[[125 134 144 113 119 144 118 122 151 143 123 118 153 141 147 136]
 [138 115 132 150 147 132 136 133 129 132 134 146 127 134 131 122]
 [140 121 147 151 147 144 121 124 139 149 129 140 143 147 151 131]
 [123 123 116 107 110 113 126 131 115 114 129 122 118 116 106 116]
 [124 130 124 103 109 132 130 129 139 124 126 113 136 125 127 135]
 [123 128 130 126 126 133 110 109 127 135 114 111 134 130 143 135]
 [127 114 133 146 146 125 130 127 125 129 128 146 121 134 125 111]
 [137 126 135 155 148 126 126 130 120 135 135 146 122 134 137 120]] --> 135

[[130 117 119 130 125 130 129 123]
 [126 131 136 134 133 134 129 125]
 [133 133 110 132 130 120 132 126]
 [131 137 126 106 131 109 130 124]
 [130 126 124 131 125 124 132 125]
 [127 132 126 140 123 130 130 135]
 [126 131 134 140 142 134 133 121]] --> 134

[[124 110 119 124 114 123 111 124 128 134]
 [116 108 128 126 120 131 121 115 136 120]
 [120 107 132 123 135 143 114 127 126 126]
 [121 105 131 124 131 143 115 127 129 127]
 [134 146 137 132 130 129 140 131 128 149]
 [126 118 126 130 112 120 139 118 144 113]
 [120 129 144 127 142 148 128 124 125 139]
 [130 101 124 125 124 133 121 134 133 118]
 [115 118 130 121 140 138 114 123 121 115]] --> 130

[[150 143 116 123 125 121 121]
 [148 151 133 148 143 143 143]
 [123 114 132 131 104 106 134]
 [119 144 106 133 126 139 111]
 [109 152 117 117 124 125 104]
 [139 126 118 146 107 142 131]
 [123 109 137 113 116 146 134]
 [128 139 118 111 150 111 144]] --> 118

[[127 115 147 126 111 115 123]
 [114 137 131 140 128 140 127]
 [144 124 126 128 137 142 126]
 [125 125 127 130 133 133 124]
 [140 122 124 128 139 152 127]
 [127 144 150 122 121 129 136]
 [132 129 109 126 145 129 121]
 [141 121 126 125 136 123 139]
 [122 135 120 118 112 123 114]
 [137 110 137 118 116 114 117]
 [136 120 116 120 155 131 134]
 [117 119 102 130 129 126 124]] --> 102

[[123 131 135 121 131 125 148 138 126]
 [106 127 116 124 145 146 124 123 122]
 [122 130 130 123 124 130 144 151 134]
 [131 121 136 121 134 127 148 130 124]
 [138 136 120 141 121 121 129 137 121]
 [134 117 117 117 138 123 146 144 133]
 [112 117 123 122 138 138 124 126 124]] --> 123

[[118 114 123 119 118 114 116 111 124]
 [129 121 121 122 121 128 122 118 125]
 [138 140 127 124 142 134 155 133 130]
 [119 110 114 118 127 108 122 111 134]
 [120 112 113 114 130 113 112  99 127]
 [131 134 130 127 131 134 130 127 124]
 [135 149 145 126 131 144 146 136 111]
 [112 122 140 125 113 117 113 123 113]] --> 140

[[131 129 130 130 130 130 126 129 125 124 126 128]
 [126 133 119 141 125 129 127 135 116 134 138 140]
 [127 126 132 117 125 130 121 125 140 125 117 112]
 [126 131 127 125 125 132 126 129 130 133 127 124]
 [126 134 122 130 120 130 118 131 125 133 129 126]
 [136 131 124 143 131 122 125 132 106 121 138 150]
 [123 131 124 126 124 130 126 129 132 134 129 123]
 [127 127 126 134 130 124 134 129 123 129 135 138]
 [122 131 128 124 128 130 139 127 133 139 131 128]] --> 128
---
[[153 153 119 125 138 117 116]
 [144 133 138 113 126 151 134]
 [129 121 133 109 126 146 113]] >> 144

[[126 130 116 142 148 146 149]
 [136 133 126 139 145 147 123]
 [124 138 107 108 105 143 148]] >> 136

[[134 155 126 129 108]
 [150 149 121 139 145]
 [151 131 121 134 136]] >> 150

[[119 125 123 133 118 120 122]
 [139 120 131 135 134 142 127]
 [121 113 111 123 112 150 110]] >> 139

[[115 155 156 155]
 [101 101 102 103]
 [101 155 101 101]] >> 101

[[121 157 154  99  99  99 158]
 [100 157 157 156 155  99 145]
 [158  98 113  99 156 155 100]] >> 100

[[118 116 120 151 116 136]
 [122 119 115 151 115 137]
 [134 134 104 140 117 132]] >> 122

[[107 139 108 156 134 127]
 [110 137 105 155 134 127]
 [109 139 107 154 133 127]] >> 110
---
139  104  133  111  118  131  150
110  141  125  150  123  130  103
-> 103

149  125  118  126
135  117  112  126
137  131  141  136
-> 136

108  123  146  132  125  100 -> 100

112  126  127  123  118  121  123
148  138  118  130  121  153  129
130  132  139  140  120  127  141
-> 141

137   99  150  132  127  132 -> 132

119  118  116  127
135  127  132  127
120  126  103  125
-> 125

148  115  135  112  150 -> 150

135  125  114  120
137  140  113  101
133  126  133  133
-> 133

113  119  112  127
124  109  137  135
153  145  130  154
-> 154
